Here is a table of points, one per row:
-1.3;1.2;0.5;-0.1;-1.6;-1.0;0.1;-0.1;1.2;0.8;-2.1;0.5;0.7;0.1;0.7;-1.1;-1.3;-1.2;-0.5;-0.1;-0.4;-0.8;-0.3;-0.9
-1.5;0.1;1.0;-0.2;0.2;-1.4;-0.3;1.1;0.4;0.5;0.0;1.1;-0.8;1.0;0.0;1.6;2.1;1.6;1.2;0.1;-0.3;1.0;-0.8;-0.3
-0.4;0.4;0.0;-2.0;0.3;1.4;0.1;-1.9;0.0;-0.3;0.2;-0.6;0.1;-1.0;-1.4;-1.0;0.5;-0.5;-0.2;0.5;-0.6;1.9;1.6;-0.3
1.7;1.4;0.6;-0.8;0.4;0.6;0.0;-1.1;-0.6;-1.5;0.1;0.3;-0.8;1.4;-0.2;1.6;-0.4;0.5;-0.9;-1.2;0.3;-1.0;2.5;0.5
0.1;0.3;-1.0;-0.5;-0.5;-0.8;-0.5;0.0;0.7;-0.9;-0.3;-1.2;0.5;-0.9;0.4;-0.7;0.8;-0.9;-0.7;-0.6;-0.9;-0.2;-0.8;-1.2
1.6;0.2;1.4;-1.3;0.5;0.3;-0.4;-1.4;-0.5;-1.6;-0.6;0.5;-0.1;0.4;-0.7;-0.8;-1.9;-0.1;0.1;0.0;0.9;0.1;-0.5;1.0
1.0;0.9;-0.3;0.5;-1.3;0.2;-1.0;-0.4;0.7;-0.7;-1.0;-0.9;1.1;-2.1;-0.3;0.6;0.1;0.3;0.5;0.8;-0.3;-0.7;-0.1;0.2
-0.5;0.8;0.1;-0.3;0.3;0.7;1.0;-1.3;-1.0;-1.3;1.7;1.1;-0.3;0.7;-0.3;0.7;-0.1;0.7;0.5;-0.8;0.4;-1.3;0.3;-0.3
0.1;0.4;0.5;-0.9;-0.8;2.1;-1.2;-1.6;-0.1;-0.8;0.7;0.0;-0.5;-1.0;0.3;-1.5;-1.4;-1.8;1.3;0.6;-2.7;-2.2;-1.6;-0.9
-0.7;-1.2;0.8;-0.9;0.4;0.0;0.8;0.9;1.3;0.2;1.3;-0.1;-1.5;1.2;-0.2;1.9;-0.1;1.1;1.1;-0.5;0.7;1.4;-0.6;0.4
-1.8;1.8;0.7;-0.5;0.8;1.5;-0.8;-0.1;-0.5;-1.4;-1.6;1.3;-0.3;-1.4;0.3;-0.3;0.2;0.5;0.9;0.5;-0.6;0.8;0.0;0.9
-0.7;-1.5;1.3;0.9;1.2;0.6;0.3;-0.4;-1.1;-0.9;2.0;-0.9;0.6;-0.3;-1.6;-0.5;-0.1;0.0;-1.5;0.2;-0.3;1.5;0.4;-0.8
0.3;0.0;0.7;0.0;-0.1;1.1;1.8;0.1;-0.5;-1.0;0.8;1.3;-0.2;0.2;-1.9;0.5;0.1;-0.7;-2.1;-0.3;0.1;-1.5;-0.1;1.2
0.4;-0.8;1.0;-0.7;0.4;-0.7;-0.3;0.7;-0.7;0.3;1.6;0.8;0.2;1.1;0.9;0.6;1.4;0.8;0.8;-0.2;0.2;2.1;0.0;1.4
0.7;1.4;-0.4;1.6;1.0;0.8;-0.1;-0.7;-0.1;-0.6;0.2;-1.3;-1.2;-0.8;-0.4;-1.0;-0.7;-0.5;-1.3;0.6;0.2;1.2;0.6;0.0
0.3;-1.3;0.7;-0.1;-0.1;-0.1;-1.2;1.3;-0.3;-0.2;0.6;1.0;-0.8;1.6;-0.1;0.0;1.3;1.1;0.5;0.7;0.7;-0.2;0.1;-0.3
0.0;-0.7;-0.1;0.5;-0.9;0.5;0.3;-0.7;-0.7;0.2;-0.8;0.0;1.1;0.8;-1.2;0.2;0.4;-0.8;0.6;0.1;-0.6;2.7;-0.1;0.3
1.9;0.4;0.8;0.7;1.9;0.8;0.2;-0.6;-0.4;0.4;0.5;-0.2;-0.5;0.7;-1.1;0.1;1.3;1.0;-0.1;-0.1;0.6;1.0;-1.6;-1.0
1.4;0.0;-2.1;0.8;-0.9;-1.4;0.7;0.9;0.3;0.9;-1.0;-0.7;0.0;-1.6;1.8;-0.3;-0.1;-0.8;-1.3;-0.6;-0.7;-2.1;-1.4;-0.3
0.1;0.0;0.0;-1.4;-1.2;0.9;0.4;-1.0;-1.3;-0.7;-0.1;0.3;-1.0;-0.8;0.5;-0.5;0.0;0.5;-1.1;0.0;0.7;0.2;1.2;-0.5
0.6;0.8;-0.6;-1.3;-1.0;-0.1;0.4;0.8;0.0;1.5;-1.2;0.9;0.5;-0.1;-0.5;0.7;-0.1;1.4;0.3;-1.4;0.2;0.1;-0.4;0.1
-0.1;-0.2;0.9;-0.9;0.9;-0.1;0.2;1.4;-0.3;0.4;-1.4;0.6;-2.0;0.7;-0.7;1.0;0.3;0.1;0.5;0.1;0.2;0.7;-1.6;0.3
-1.2;-0.9;0.4;0.7;1.2;-2.4;-1.2;1.5;0.9;2.0;-0.3;0.2;-0.3;-0.2;-0.3;-0.2;0.6;-0.1;2.4;0.4;-0.7;1.1;0.5;0.1
-0.1;-1.1;0.1;0.9;1.0;0.7;-0.4;-0.4;2.2;0.4;-0.4;-0.8;2.2;-0.8;1.5;-1.1;0.3;-1.0;0.0;0.8;-0.2;-0.9;1.0;-1.0
1.5;-0.4;1.3;-0.1;1.5;1.1;1.1;0.7;-1.1;0.4;2.7;0.8;-0.6;-0.8;-1.2;0.8;0.5;0.2;-1.6;-2.8;2.1;-1.5;2.1;1.4
-1.7;1.8;0.5;-1.6;-1.9;0.2;-2.0;-2.6;0.6;0.4;-1.0;0.1;0.5;-0.6;1.5;-0.5;-0.3;-0.3;1.0;0.8;-0.4;-0.1;-2.8;0.8
-0.8;-1.2;-0.9;1.5;1.5;-0.9;-1.6;2.1;1.2;1.0;-0.2;0.4;1.0;0.9;1.5;-1.2;-1.3;-1.0;-0.4;0.9;-1.0;2.0;0.3;-1.5
1.9;0.7;0.4;0.5;-0.5;0.8;2.6;-1.1;-1.4;-1.1;0.0;0.9;-0.8;0.0;1.2;0.3;-0.3;-0.1;1.9;-0.6;0.7;0.7;0.8;0.7
1.0;-3.1;0.1;1.2;1.9;0.0;1.2;-1.2;-1.0;-0.8;0.5;1.6;-1.4;1.7;-1.4;1.0;1.6;0.9;-0.8;-0.9;1.0;-1.2;1.0;1.7
1.2;1.2;-2.0;-0.9;-1.7;0.0;1.1;0.0;0.4;0.3;-1.2;-1.1;0.6;0.7;0.8;0.2;-0.2;-0.9;0.0;-0.8;0.7;-1.3;-0.2;1.2
-2.3;0.9;0.4;-0.8;-0.4;0.0;-0.1;0.2;0.4;0.0;0.4;1.3;-0.6;0.8;0.6;0.4;1.0;0.1;1.8;0.6;1.6;1.4;-1.7;0.3
-1.1;-0.5;0.1;1.0;-1.5;0.1;-0.9;0.2;0.4;-0.3;-0.2;-0.1;-1.0;0.7;-1.7;-0.2;1.0;1.2;0.6;-1.5;0.1;0.3;0.5;-0.2
-0.4;-0.5;-0.2;-0.1;0.2;-1.4;-0.1;1.3;0.5;1.4;0.5;1.2;0.3;1.0;-1.6;1.4;1.6;1.5;-0.9;0.9;0.4;0.7;-0.8;0.5
-1.1;0.8;-0.3;0.6;0.0;0.6;0.4;0.0;-1.0;0.4;-1.0;-2.1;0.3;1.1;1.9;0.1;0.0;-0.4;-1.2;-1.0;0.3;-1.6;0.6;-0.2
0.4;-0.6;-0.5;0.8;-0.3;0.3;-0.6;-0.6;0.0;-0.8;0.9;-0.7;0.0;-2.3;0.6;-1.0;-0.3;-1.3;-1.2;0.7;0.6;1.5;1.7;-0.9
0.0;-1.2;-2.5;2.4;1.0;-1.4;0.1;0.7;1.1;1.0;0.6;-0.8;1.2;-0.9;1.1;-1.2;-0.3;0.8;-1.1;0.7;-1.6;-0.7;0.1;-0.2
-0.3;0.1;-1.1;0.3;-0.7;-1.0;-0.5;1.2;0.4;1.2;-0.2;-0.4;0.5;0.3;0.2;0.3;-3.7;-1.9;0.5;-0.1;0.1;-0.3;-0.8;0.0
1.5;-0.3;-0.5;-1.1;-2.2;-0.6;1.9;0.3;-0.6;-0.9;-0.4;-1.2;0.3;0.6;1.0;0.2;-0.6;0.9;-1.1;-1.0;0.3;-1.7;-0.5;1.8
0.4;0.6;-0.8;1.5;0.0;-2.2;0.4;2.1;1.2;2.1;1.4;-0.8;0.8;0.3;0.6;-0.8;0.0;-0.4;-0.5;2.0;-1.1;-1.0;1.6;-1.3
-1.6;1.4;-0.7;-1.3;-0.6;-0.1;-1.1;-0.5;-0.3;-0.7;-1.2;-1.2;1.9;-0.4;-0.7;-1.2;-0.1;-0.4;3.2;0.6;0.2;-1.6;-1.8;-0.5
-0.5;-2.3;-0.1;1.3;1.5;0.1;-0.8;-0.1;-0.1;0.8;-0.2;-1.1;0.2;-1.9;-0.3;1.1;-1.9;-0.3;-0.8;1.9;-1.0;-0.4;1.7;-2.1
These points spread out most along one direction. Take the direction at right angles to it along which they spread out most. Go by this last direction. How far along it is each point below, from 0 to 99? The average is 50, and the first point in the table lies past the average. One standard deviation of the points above along it is 16.
0.3;-1.3;0.7;-0.1;-0.1;-0.1;-1.2;1.3;-0.3;-0.2;0.6;1.0;-0.8;1.6;-0.1;0.0;1.3;1.1;0.5;0.7;0.7;-0.2;0.1;-0.3 38
-1.5;0.1;1.0;-0.2;0.2;-1.4;-0.3;1.1;0.4;0.5;0.0;1.1;-0.8;1.0;0.0;1.6;2.1;1.6;1.2;0.1;-0.3;1.0;-0.8;-0.3 36
-0.7;-1.5;1.3;0.9;1.2;0.6;0.3;-0.4;-1.1;-0.9;2.0;-0.9;0.6;-0.3;-1.6;-0.5;-0.1;0.0;-1.5;0.2;-0.3;1.5;0.4;-0.8 35
-1.1;-0.5;0.1;1.0;-1.5;0.1;-0.9;0.2;0.4;-0.3;-0.2;-0.1;-1.0;0.7;-1.7;-0.2;1.0;1.2;0.6;-1.5;0.1;0.3;0.5;-0.2 46
1.5;-0.4;1.3;-0.1;1.5;1.1;1.1;0.7;-1.1;0.4;2.7;0.8;-0.6;-0.8;-1.2;0.8;0.5;0.2;-1.6;-2.8;2.1;-1.5;2.1;1.4 46
-0.5;0.8;0.1;-0.3;0.3;0.7;1.0;-1.3;-1.0;-1.3;1.7;1.1;-0.3;0.7;-0.3;0.7;-0.1;0.7;0.5;-0.8;0.4;-1.3;0.3;-0.3 62
-0.5;-2.3;-0.1;1.3;1.5;0.1;-0.8;-0.1;-0.1;0.8;-0.2;-1.1;0.2;-1.9;-0.3;1.1;-1.9;-0.3;-0.8;1.9;-1.0;-0.4;1.7;-2.1 27
-0.7;-1.2;0.8;-0.9;0.4;0.0;0.8;0.9;1.3;0.2;1.3;-0.1;-1.5;1.2;-0.2;1.9;-0.1;1.1;1.1;-0.5;0.7;1.4;-0.6;0.4 39
0.6;0.8;-0.6;-1.3;-1.0;-0.1;0.4;0.8;0.0;1.5;-1.2;0.9;0.5;-0.1;-0.5;0.7;-0.1;1.4;0.3;-1.4;0.2;0.1;-0.4;0.1 56
0.1;0.3;-1.0;-0.5;-0.5;-0.8;-0.5;0.0;0.7;-0.9;-0.3;-1.2;0.5;-0.9;0.4;-0.7;0.8;-0.9;-0.7;-0.6;-0.9;-0.2;-0.8;-1.2 54
1.7;1.4;0.6;-0.8;0.4;0.6;0.0;-1.1;-0.6;-1.5;0.1;0.3;-0.8;1.4;-0.2;1.6;-0.4;0.5;-0.9;-1.2;0.3;-1.0;2.5;0.5 64
